Each row has a name. Each question is about the rows just above it.

sife: [ 57 178  98 140  90  76 133]
Velef: [122 102 136  58 113  94 142]
Zatu: [122 103 136  58 105 144 139]
zasas: [118 140  98 162 188 144 140]
Right after [178] comes | [98]
Go on from [136  58 105 144] to the end of its row. | [139]
After [ 98 140  90  76], its row goes on with | [133]
The entry that follows [76]: | [133]
What comes right after [118] in the named rows? | [140]
The rest of the row after [122 103 136  58]: | [105 144 139]
Whose row is [122 103 136  58 105 144 139]? | Zatu

Rakik: [ 95 204 111 140]
ripam: [113 133 141 166]
pibof: [144 116 133 124]
rivim: [ 70 123 118 111]
zof: [219 123 118 111]
Fot: [103 106 130  72]
tani: [136 175 157 123]
rar: [ 69 135 141 165]
ridap: [119 176 155 177]
meri: [106 152 143  37]
Rul: [ 61 133 160 209]
fimu: [ 56 165 138  77]
The entry that follows [69]: | [135]
After [133 160], its row goes on with | [209]

vudi: [138 132 154 126 127 124 139 109 128 131 135 129 145 113 145 109 109 119
 152 120 124 183 132 143 146 130 107 129 137 156 137 147 110 144 130 122
 119]
dudo: [131 148 126 135 115 116 141 135 132 107 117 121  96 122  84 132 120 147
 120 102 143 135 119 123 112 184 147 138 123 152 120 194 123 129 119 151
 159]
munat: [116 107 123 120 122 130 113 172 130 132 122 133 164 129  79 127 106 156
 146 178 142  98 122 132 144 138 150 118 110 107  92 150 128 129 127 118
  98]
Zefup: [134 128 119 138 117  96 122 133 124 137 132 110 137 106 158 113 145 138
 132  95 145 116 147 129 136 135 141 113 123 113 117 149 142 125 128 115
 137]
Zavo: [108 122 156 125 117 150 120 137 147 137 138 139 127 112 116 123 137 134
 125 133 138 102 114 129 140 173 113 143 132 102 124 110 154 126 119 159
  82]
rifu: [120 131 120 130 130 124 126  99 140 137 120 135 112 113 154 121 119 132
 123 105 156 164 146 130 134  90 121 143  99 123 131 140 150 152 105 130
 125]
Sar: [ 98  99  96 131 134 145 136 128 124 131 135 129 145 114  55 138 177 110
 120 152 122 117 132 137  99 126 125 132 133 152 101 121 126 132 123 184
  71]
nof: [163 135 122 123 120  97 111 121 128 126 127 129 125 115 160 126 149 130
 102 121 136 175 120 126  92 135 108 117 153 106 133 133 143 113 132 136
  98]
bup: [140 112 133 121 125 114 134 180 114 135 118 131 112 135 118 127 153  90
 114 122 113 171 114 118 147 108 129 122 128 100 128 109 117 133 131  93
  84]
mabo: [124 126 100 131 130 128 131 150 126 114 155 116 106 130  82 116 125 159
 118 137 124 142 123 124 111 142 102 121 126 146 195  88 136 151 141 108
 103]
fubaf: [135 122 134 124 136 159 155 111 128 132 124 137 124 125  56 138 177 150
 115 136 119 146 123 131 107 132 136 131 130 161 123 147 135 123 135 153
 154]
moze: [146 131 141 116 132 113 128 115 117 119 127 117 109 132 139 128  84 118
 124 174 134  87 132 122 172 163 106 122 122 131  72 168 139 134 134 103
 139]
Go on from [ 56 138 177] to the end of its row. | [150 115 136 119 146 123 131 107 132 136 131 130 161 123 147 135 123 135
 153 154]
Go on from [131 135 129 145 113] to the end of its row. | [145 109 109 119 152 120 124 183 132 143 146 130 107 129 137 156 137 147
 110 144 130 122 119]
Which row holds [124 126 100 131 130 128 131 150 126 114 155 116 106 130  82 116 125 159
 118 137 124 142 123 124 111 142 102 121 126 146 195  88 136 151 141 108
 103]? | mabo

Gib: [195 183 129 123 169 127 198  64 136 122 142 105 184  82 110 181 191 155
  81  83 120  80 165  81 192 109  70 131 116  64 109 122 184 156  96 166]
kam: [123 151 100 185 147 199 109 199 185 201  74  82 137  81 175 134 187  57
 147  84  61 189 167 155 131  73 121 183  85 111 107 177 156  82 182 201]
ranam: [106 131 178  93 143  75 107  60  60  91 142 105 184  81 110 138 162 178
 143  69 120  79 120 158 178  72  79  91  92 163 115 184  86 164 188  93]
Poz: [195 183 129 123 169 127 198  64 136 122 142 105 184  82 110 181 191 155
  81  83 120  80 165  70 192 109  70 131 116  64 109 122 184 156  96 166]
Go on from [ 81 192] to the end of its row. | [109  70 131 116  64 109 122 184 156  96 166]
After [142 105 184  81 110], its row goes on with | [138 162 178 143  69 120  79 120 158 178  72  79  91  92 163 115 184  86
 164 188  93]

miti: [104 128  47 136 129]
lafo: [104 155  47 136 129]
Melaf: [104 154  47 136 129]
The rest of the row after [154  47]: | [136 129]
After [155  47 136], its row goes on with | [129]
The entry that follows [155]: | [47]
After [104 154], its row goes on with | [ 47 136 129]
The entry that follows [154]: | [47]

baga: [153 105 105 150 100 107]
Muge: [128 113 157 136 176 114]
biri: [128 108 157 135 164 106]
pamo: [154 115 151 135 170 108]
monaz: [153 115 104 182  58 133]
Bozar: [121 107 155 137 175 111]
radet: [155 114  99 178  62 127]
The rest of the row after [153 115]: | [104 182  58 133]
Go on from [157 136] to the end of its row. | [176 114]
The rest of the row after [136 176]: | [114]
What comes right after [136] in the named rows? | [176]
Go on from [114  99 178  62] to the end of its row. | [127]
The entry that follows [164]: | [106]

Zodu: [106  68 176  46 138  94  85  83 134 120 138 141 104]
gura: [112  78 178  47 116  75  61  88 149 137 154 169 118]
Pite: [117 191 119 161  80 168  86  83 134 120  52 118 152]
Go on from [ 85  83 134 120] to the end of its row. | [138 141 104]
What comes right after [191] in the named rows? | [119]

fogu: [ 71 148 149 101]
novor: [ 71 147 121 105]
Buku: [ 69 163  75 128]
Domo: [ 51 162  50  97]
zezaf: [ 69 172  75 128]
The row with [ 71 148 149 101] is | fogu
The rest of the row after [148 149]: | [101]
The entry that follows [163]: | [75]
The rest of the row after [ 71 148]: | [149 101]
Right after [147] comes | [121]
What comes right after [172] in the named rows? | [75]

muga: [135 103  61 125 147 103 139  74 147 106 157  66 103]
mam: [194 154 178 198 173 193 148 161 225 109 160 171 161]
gugi: [ 89 146 154 162 149 111 175 108  97 110 160 162 138]
dala: [117 107 100 106  99 201 134 107 137 104  99 138  88]
After [201 134 107], its row goes on with | [137 104  99 138  88]
What comes right after [89] in the named rows? | [146]
Right after [100] comes | [106]
What comes right after [148] in the named rows? | [161]
The rest of the row after [110 160]: | [162 138]
The entry that follows [134]: | [107]
What comes right after [135] in the named rows? | [103]

pivon: [141 117 118 197 128 133 113  87 112 153 114 141  72 124  60 115  66 167
 126 164  83  98 168]
tifi: [ 64 185 135 157 102 186 163  90 137 214 100 165  83 129  99  79 113 137
 213 113 129  67 144]
seba: [143 106  81 195 138 161 176  85 142 151 133 171  98  99  77 148  69 108
 113 128 101 113 136]
mivov: [117 136 113 182 136 146 116 117 129 195 103 169  80 117  86 111  78 145
 132 145 105  98 153]
mepo: [101 172 117 176 115 187 183  86 155 209  89 204  80 117 113  62 115 126
 193 110 125  88 160]
Voso: [ 98 147 101 193 151 158 127  97 125 223 103 147  93 143  98 128  94 111
 135 132 127  88 138]
Rutul: [154 171 117 176 115 163 140  85 151 217 101 141  88 120  98 153 109  72
  96 128  98 124 155]
After [172 117 176 115], its row goes on with | [187 183  86 155 209  89 204  80 117 113  62 115 126 193 110 125  88 160]
What comes right after [118] in the named rows? | [197]
What comes right after [167] in the named rows? | [126]
Where do [101 172 117 176 115 187 183  86 155 209  89 204  80 117 113  62 115 126
 193 110 125  88 160] appear? | mepo
Whose row is [154 171 117 176 115 163 140  85 151 217 101 141  88 120  98 153 109  72
  96 128  98 124 155]? | Rutul
What comes right after [204] in the named rows? | [80]
After [141  72], its row goes on with | [124  60 115  66 167 126 164  83  98 168]

Tude: [140 152 108 121 142 107]
Sil: [112 153 108 121  95 156]
guna: [107 129 149 160  79  98]
nuzus: [109 139 150  75 134 160]
Guma: [119  84 138 144 101  80]
rila: [143 129 148 163 114 108]
geni: [ 87 143 136  71 127 119]
dez: [ 87 144 136  71  74 134]
Go on from [129 149] to the end of its row. | [160  79  98]
What comes right after [150] in the named rows? | [75]
After [ 87 143 136  71], its row goes on with | [127 119]
After [152 108 121], its row goes on with | [142 107]

gibo: [137 122  85 121 126  69 101 169 104 117  92 125 139 116 139 116 123]
fuze: [126 126 132 125 115 104 143 131 124 159 140 126 134 134 117 153 130]
denib: [137 124  85 122 126  69 101 169 104 117 147 122 144 140 102 189 131]
kur: [132 128 113 129 136 127 108 139 124 103 108 129 127 119 141 104 125]
Where do [137 122  85 121 126  69 101 169 104 117  92 125 139 116 139 116 123] appear? | gibo
The rest of the row after [122 126  69 101]: | [169 104 117 147 122 144 140 102 189 131]

Petol: [157  76 116  65 151 124  59  80 114 168 135 129 134  91 113  97  70 106
  87  54 133 131 126  91 140 112 136  65  79  59 108 101 109  81 130 139
  81 163 100 145  73  64  76  87  83]
medot: [157  76 116  65 151 135  59  80 114 168 135 129 134  91 113  98  70 106
  87  54 133 131 126  91  80 112 136  65  79  59 108 101 136  81 130 139
  81 163 100  62  73  64  76  87  83]
Mun: [157  76 116  65 151 124  59  80 114 168 135 129 134  91 113 140  70 106
  87  54 133 131 126  91 140 112 136  65  79  59 108 101 109  81 130 139
  81 163 100  62  73  64  76  87  83]
Where do [157  76 116  65 151 124  59  80 114 168 135 129 134  91 113 140  70 106
  87  54 133 131 126  91 140 112 136  65  79  59 108 101 109  81 130 139
  81 163 100  62  73  64  76  87  83] appear? | Mun
The rest of the row after [134  91 113  98]: | [ 70 106  87  54 133 131 126  91  80 112 136  65  79  59 108 101 136  81
 130 139  81 163 100  62  73  64  76  87  83]

Tosa: [105 107 134 172]
dud: [ 33 104  87 160]
lupoz: [ 86  83 159  63]
Kot: [105 104  34 148]
Right after [83] comes | [159]
The entry that follows [33]: | [104]
The entry that follows [87]: | [160]
Whose row is [ 33 104  87 160]? | dud
The entry that follows [107]: | [134]
The entry that follows [159]: | [63]

mel: [ 95 155 129 120  91  95 117]
Lakub: [166 179  98 151 106 145 194]
tabeg: [177 109 129 120  92 135  94]
bapus: [ 95 155 129 120 145  75 150]
Semum: [ 95 155 130 120  91  95 117]
meke: [111  84 140  81 115 181 142]
Koso: [154 101 144  77  98 113  58]
The rest of the row after [ 84 140  81]: | [115 181 142]
After [ 95 155 130 120], its row goes on with | [ 91  95 117]
The rest of the row after [129 120  91]: | [ 95 117]

